5505	4691	7822	1954 -> 4691

135	360	774	20	184	199 -> 199

4	24	44	22	-1	32	-29 -> 24

13	8	45	16	-16	16	40
-12	13	-15	18	20	18	-14
-11	-30	-12	27	-8	27	42
-> 40

17	42	39	9	-45	40 -> 39

5381	1998	5134	1041	7926
6999	7381	9013	7722	6896
-> 7722

-21	-35	-23	29
-21	-35	-21	28
-23	-38	-32	45
-> 28

57	47	50	33	48
30	25	66	31	85
-> 57
---
Q:
-0.85	-0.95	-4.04	-1.52	-1.15
2.77	2.89	6.16	2.07	0.00
-1.69	-1.00	-6.00	-3.80	-2.60
A: -6.00

Q: 7.65	-3.91	-2.81	2.05
A: -2.81

Q: -0.99	1.50	4.52	-5.70	-1.51
A: 4.52

Q: 7.35	2.52	0.50	4.30
A: 0.50

Q: 1.61	-1.85	-4.42	-2.08	-0.62	0.25	-7.24
A: -4.42

Q: 5.40	6.58	0.60	1.34	-3.33	4.39	-6.44
A: 0.60

Q:
-0.64	-4.65	-2.39	6.53	-4.64	4.28
5.54	7.40	-2.17	-0.09	5.86	6.70
-4.49	-3.67	-4.58	1.73	-1.11	-3.19
A: -4.58
---
4.46,0.42,-0.82,-7.64,2.38,-0.25
-2.36,1.33,3.36,-2.31,3.77,3.39
-0.64,-0.91,-4.27,-0.65,-2.17,0.60
-> -2.36

-1.79,-6.93,-2.37,1.01,2.43,1.61
-0.30,-5.58,0.52,-1.01,0.45,-3.35
-0.01,-1.80,-3.36,2.44,1.26,4.42
-> -0.30

2.24,2.52,3.80,5.61,-2.61,-2.33
0.97,2.80,2.92,6.31,-2.25,-0.91
0.93,-1.70,-1.49,-6.80,1.59,-0.27
-> 0.97

0.26,0.47,0.87,1.43,-1.26,-1.42,-0.14
2.09,-1.06,-5.55,-3.77,1.49,7.51,-5.05
-2.04,0.56,4.18,2.17,-0.30,-5.46,4.55
-> 2.09

2.14,-5.09,-4.17,-4.89,1.20
2.70,-4.26,-4.46,-5.37,1.32
1.45,7.04,-1.53,-2.04,-5.12
-> 2.70

-7.05,-1.69,-2.30,-1.36,-2.02,-4.58,6.12
-3.95,-5.92,3.61,-1.01,-0.56,-4.56,6.33
4.99,-5.14,7.92,-0.11,2.84,1.47,-0.53
-> -3.95
---
 1.51  -0.37  -1.83  -1.23   1.72 --> -1.83, 1.72

  43.2   -15.6  -128.4   -96.3    11.5
-184.0  -122.4  -179.8   192.8    73.2
  37.1    -2.3    77.6   -51.0   -85.0
--> -179.8, 192.8

-152.73  -127.79  -146.82   118.83    36.30 --> -146.82, 118.83

 214.456   -39.968    49.111   172.536   112.587
-149.559    64.911  -184.843  -173.891   -77.555
-101.770   -89.710    21.171   -79.674   -12.875
--> -184.843, 214.456

 -2.475   11.596   -6.709  -16.149    7.947    5.702  -12.036
-11.119    2.354   16.120   16.335    9.670   -3.367  -13.478
 21.064   -6.460  -15.629   21.542  -24.198    2.174    7.319
--> 16.335, 21.542

 -2.56    7.63   10.08  -17.78    5.36 --> 10.08, 10.08

 0.11   0.04   0.10   0.14  -0.13 --> 0.10, 0.14

-11.73  -10.14  -14.24   15.85    0.96 --> -14.24, 15.85
---
[[-0.44  5.72 -6.45  2.72  2.88  3.52]
 [-0.32 -0.36  0.01  3.93 -0.56  3.17]] ans = 0.01

[[-1.75 -3.40  2.54  3.01 -1.33 -0.68 -1.52]
 [ 4.09  2.75 -0.22 -2.00  5.26  0.64  7.58]] ans = -2.00

[ 1.95  1.44  0.97 -0.11  2.00  6.01] ans = 0.97

[5.24 4.19 2.37 6.48] ans = 5.24

[ 1.06 -6.17 -0.51  2.45 -1.80] ans = -6.17

[-2.46 -2.30 -0.65  6.31 -2.55] ans = -2.30

[[-5.14 -2.43 -6.36  1.07]
 [ 6.75  0.69  7.29 -0.96]
 [ 0.05 -1.59  0.46 -0.75]] ans = 0.05

[[ 7.16  7.60  3.70 -2.00 -6.86 -7.81 -4.45]
 [-2.28 -5.44 -7.13 -6.61 -3.94 -0.21  3.69]] ans = -6.61

[7.41 0.06 0.14 5.21] ans = 7.41

[6.00 3.07 5.86 4.77 4.15] ans = 3.07
---
[ 0.013 -0.175 -0.124  0.075 -0.141  0.166] Answer: -0.141
[ 0.148  0.007 -0.091  0.062] Answer: -0.091
[-1.697  0.733  0.775  1.557 -0.864  0.298 -1.080] Answer: 0.298
[  84.5  -55.4  114.9  147.7 -102.9] Answer: 147.7
[  58.7  132.4 -181.8 -161.6 -134.0] Answer: -161.6
[ 0.548  1.124 -1.404  1.810 -0.561] Answer: 1.810
[-0.009 -0.036 -0.157 -0.090  0.009  0.117] Answer: 0.009
---
[173 148   5 136 217] value 5
[6683 2139 4917 9954] value 4917
[28 21 89 69] value 89
[593 503 925 867 616 181 898] value 925
[7549 8587 2758 8524 5476] value 2758
[246  35  15  92 104  71  48] value 15
---
  1   -8   36  -10
  1   -4  -50    8
 -8  -47  -16  -16
out -4

54  28  82  42  52  28
80  16  51  55  59  79
72  90  59  74  90  41
out 16

148  138   94  115   81   78  134
108  161  111  166   69  176   69
199  170   67  113   48   34  163
out 161

 606   255  -114    36  -679   163   168
 -97   750  -235    64   -17   753   -49
 259  -164   342   726   -92     1  -442
out 750

5  2  3  9
2  2  7  4
3  1  6  9
out 2

 494   354   -63   127   606   319
 448   500    65   359   325  -237
 550   855   630   705  -291  -715
out 500

4257  3513  3642  5977  4611  3596  4020
3242  8039  5174  3510  4677  7189  6765
1590  2592  6409  6318  4680  5806  3633
out 8039

2260  4970  2298  2629
2094  7326  2340  6093
8227  2387  7479  1209
out 7326

5  7  4  6
1  0  4  1
3  4  4  4
out 0

4870  5007  4097  7941  3689  3748  4669
7978  5592  3082  3005  3918  3224  9130
2268  4574  6707  2108  5837  6613  1759
out 5592
---
(2.15, 1.33, 5.56, 1.72) --> 1.72
(-6.66, -2.18, -4.22, 2.26, -2.78, -0.80) --> -0.80
(-1.41, 4.16, -5.94, 4.81, -7.00, -2.32) --> -2.32
(-6.68, -5.70, 0.42, -3.54, -6.49) --> -6.49
(6.78, -3.74, 0.97, 1.16, -0.63, 0.76) --> 0.76
(3.10, 5.50, 7.62, 5.82, -0.55) --> -0.55
(-1.94, -2.51, -6.46, 7.37, 7.76, 0.44) --> 0.44
(1.09, -5.50, -5.80, 0.28, -4.45) --> -4.45
(-5.08, -6.56, 7.65, -2.86, 0.36, 7.86, 7.55) --> 7.55
---
[[20 78 62 58 49]
 [34 44 36 47 42]] >> 78

[8 7 4 2 2 6 7] >> 7

[[ 70  95  55  60 240  77 228]
 [ 60  59  27 148 187  50  86]] >> 95

[ 265  380  629 -152 -868 -225 -134] >> 380

[9 9 4 2] >> 9

[241 246 117 131 185 195  40] >> 246
---
[ 0.83 -4.14 -5.26  1.84  7.12] gives 7.12, 1.84

[ 6.81  0.72  0.32 -0.82 -6.11  6.44  7.21] gives 7.21, 6.81

[-3.08 -2.29  6.13 -3.69 -6.29  3.37 -0.09] gives 6.13, 3.37

[ 1.73  1.16  0.93 -5.93] gives 1.73, 1.16

[[ 1.48  2.81 -0.39 -3.94 -1.21 -2.02 -0.84]
 [ 1.20  4.44  1.67 -7.80  0.29 -3.86 -0.13]] gives 4.44, 2.81

[[-2.97  3.81  7.76  0.21]
 [ 3.77  1.35  5.54 -1.80]
 [ 6.67  3.03  5.34 -0.21]] gives 7.76, 6.67
